In the data rows, the value 50 means zero.
How far apart are the two rows of each pair, measured in a hidden way? 0 means very close, and 40 very far. Two or three weighted sums of its numbers give each row a place; it is the straight-line distance between the places.
36,42,61,44,44,51,48,62,50,43
36,42,63,46,45,55,50,55,51,49 -> 2
39,37,53,43,40,50,57,47,53,48
42,42,49,49,35,51,55,58,53,52 -> 1
58,60,49,61,65,57,42,56,57,46
63,55,63,57,60,56,51,43,53,45 -> 4
60,43,59,47,45,56,41,49,56,48
45,86,22,85,57,81,43,38,34,32 -> 11
43,56,55,45,45,56,54,64,32,53
50,45,52,30,42,37,56,52,66,48 -> 7
58,53,56,46,47,54,42,59,50,48
43,35,58,52,48,53,55,39,59,50 -> 10
41,42,52,57,58,30,57,64,57,61
35,48,49,65,62,45,51,42,68,37 -> 5
65,66,62,55,48,53,30,56,41,42
48,53,61,53,58,55,46,55,53,48 -> 7
38,34,61,48,51,52,44,40,58,43
66,54,65,56,57,51,41,54,57,44 -> 8
69,40,61,55,76,52,50,52,58,44
35,46,65,48,44,56,51,62,56,47 -> 17
72,13,63,25,0,7,49,99,37,99
47,36,50,34,34,50,53,49,58,48 -> 4
59,50,41,62,92,43,34,49,64,62
48,39,54,26,49,46,37,31,49,61 -> 17
43,45,58,48,49,55,44,61,56,49
47,93,20,84,65,83,39,33,37,30 -> 14
99,55,31,51,45,50,42,69,40,54
41,85,23,80,54,81,44,39,35,34 -> 7
44,46,56,42,36,48,54,60,40,51
40,47,45,55,67,53,43,44,59,49 -> 16
43,55,64,37,48,56,49,70,44,46
41,49,59,50,53,53,47,57,56,51 -> 13
27,66,50,62,38,57,33,45,53,38
45,56,55,53,51,52,41,50,51,38 -> 2
39,48,56,44,40,52,50,61,47,44
41,64,49,58,51,76,42,31,50,26 -> 4
67,47,68,52,53,56,50,39,50,46
50,40,43,49,37,56,72,43,39,47 -> 5
43,52,55,28,35,37,65,67,60,48
54,99,7,90,67,97,32,36,25,21 -> 28
46,36,64,45,49,46,53,52,53,43
43,49,62,49,72,38,53,53,75,44 -> 4
49,53,50,53,48,57,40,53,46,41
49,40,62,47,45,49,45,49,54,43 -> 2
47,40,64,57,67,47,48,58,62,46
63,77,49,69,37,41,34,44,47,31 -> 23
45,43,54,46,41,52,48,58,54,49
28,37,59,53,54,44,49,30,69,38 -> 11
86,69,0,59,47,66,80,29,45,89
36,46,60,44,48,42,48,40,67,36 -> 2
38,53,46,37,42,57,55,59,41,42
28,45,53,31,54,58,57,47,53,55 -> 6
51,44,50,31,38,31,63,56,61,38
49,40,69,38,43,56,42,57,47,48 -> 16
38,99,11,99,99,98,30,0,41,23
41,47,62,32,47,39,34,33,54,63 -> 19
44,55,62,48,40,45,50,59,48,53
53,41,52,51,43,65,41,60,63,50 -> 16
40,47,53,45,47,76,51,57,46,56
38,55,48,44,63,27,57,41,80,20 -> 28
28,45,57,32,44,62,44,37,58,63
53,73,20,46,55,55,23,0,96,72 -> 19
51,29,56,48,46,55,49,43,69,50
37,58,71,55,79,57,44,54,60,53 -> 16
51,49,50,47,43,52,46,61,51,52
39,51,57,53,56,51,49,41,67,35 -> 4
69,36,60,49,47,50,51,64,49,59
33,47,58,33,50,53,46,69,43,39 -> 14
42,42,54,31,37,39,53,43,67,62
47,48,56,42,43,52,46,67,45,46 -> 4
57,58,60,49,33,40,50,68,44,53
49,43,58,46,44,47,45,54,52,41 -> 12
53,33,64,51,40,51,45,42,53,45
90,34,97,87,0,0,85,87,0,94 -> 10
45,49,51,50,55,60,42,45,51,34
51,45,56,50,50,51,47,62,43,48 -> 3
50,46,38,33,51,48,51,64,47,41
51,83,28,69,59,76,36,40,39,30 -> 4
47,45,54,49,43,45,47,64,53,48
61,50,61,50,55,57,46,46,52,43 -> 2
46,39,63,49,48,52,45,47,53,44
88,61,69,69,28,0,65,54,45,66 -> 23
55,47,59,46,49,54,44,57,53,45
60,47,52,47,54,52,41,67,49,52 -> 3
42,38,47,37,34,48,67,47,61,51
46,42,23,33,51,21,76,23,67,36 -> 24
41,47,51,34,43,52,44,45,62,72
35,45,49,53,83,22,43,31,83,36 -> 28
41,41,51,39,52,51,51,53,47,46
45,43,60,52,57,58,42,43,63,42 -> 7
72,99,0,99,90,58,82,9,17,0
73,21,49,23,0,8,70,72,14,99 -> 29
67,10,62,0,12,0,67,49,58,99
51,39,51,43,55,51,51,55,35,54 -> 12
60,56,60,56,54,52,48,49,49,47
42,63,59,57,64,58,39,50,53,35 -> 1
44,52,40,58,39,51,58,62,44,45
55,73,25,72,54,76,38,32,47,34 -> 8
42,44,62,48,49,51,51,53,55,45
45,79,36,75,66,71,45,32,47,35 -> 9
51,75,36,79,56,36,91,36,60,33
37,35,70,42,42,56,49,58,58,47 -> 27
43,47,54,45,44,50,44,52,56,53
53,30,56,31,87,47,40,76,60,43 -> 11
42,40,54,40,50,48,49,58,46,48
38,45,61,58,82,29,41,49,76,44 -> 12
46,39,51,40,38,54,52,58,54,59
59,42,52,39,58,45,46,64,48,56 -> 5
49,49,61,53,52,48,49,52,51,46
46,50,51,58,55,65,32,41,48,39 -> 10
54,50,66,52,35,59,28,3,55,96
52,99,10,85,67,91,29,34,31,25 -> 15
60,75,61,93,15,40,38,27,6,35
71,50,64,58,60,62,44,54,62,48 -> 33
56,39,56,42,47,46,49,53,56,38
46,46,52,39,50,43,51,48,67,38 -> 6
50,48,49,42,42,51,52,59,47,45
50,41,60,42,49,51,45,46,57,50 -> 6
43,48,47,40,51,52,52,55,45,44
53,62,48,54,50,65,42,47,41,41 -> 1
69,52,29,40,54,50,55,64,26,45
44,59,50,52,62,62,45,54,45,48 -> 11
31,52,50,57,61,32,56,35,75,26
73,18,0,8,17,38,99,37,49,99 -> 10
38,46,57,41,40,54,52,59,49,45
41,46,59,33,46,37,63,54,66,49 -> 7
36,46,50,33,44,54,30,33,74,92
36,50,53,44,39,53,43,51,59,62 -> 6
52,48,61,38,52,52,43,70,55,48
41,92,31,69,69,69,17,31,63,17 -> 20
44,39,47,51,32,52,59,59,52,54
47,53,50,81,79,41,61,41,47,56 -> 15
59,55,63,58,60,54,48,52,47,48
46,45,44,33,52,49,56,61,48,42 -> 6
57,62,60,58,59,59,52,51,40,50
47,50,63,55,60,47,40,60,52,48 -> 9
61,28,46,52,51,49,66,43,53,48
46,44,59,45,45,51,43,59,51,44 -> 12
42,40,50,54,25,54,53,37,50,53
82,40,0,18,48,0,99,75,27,52 -> 29
48,45,51,44,51,56,46,56,47,43
37,24,46,50,81,40,57,37,71,64 -> 18
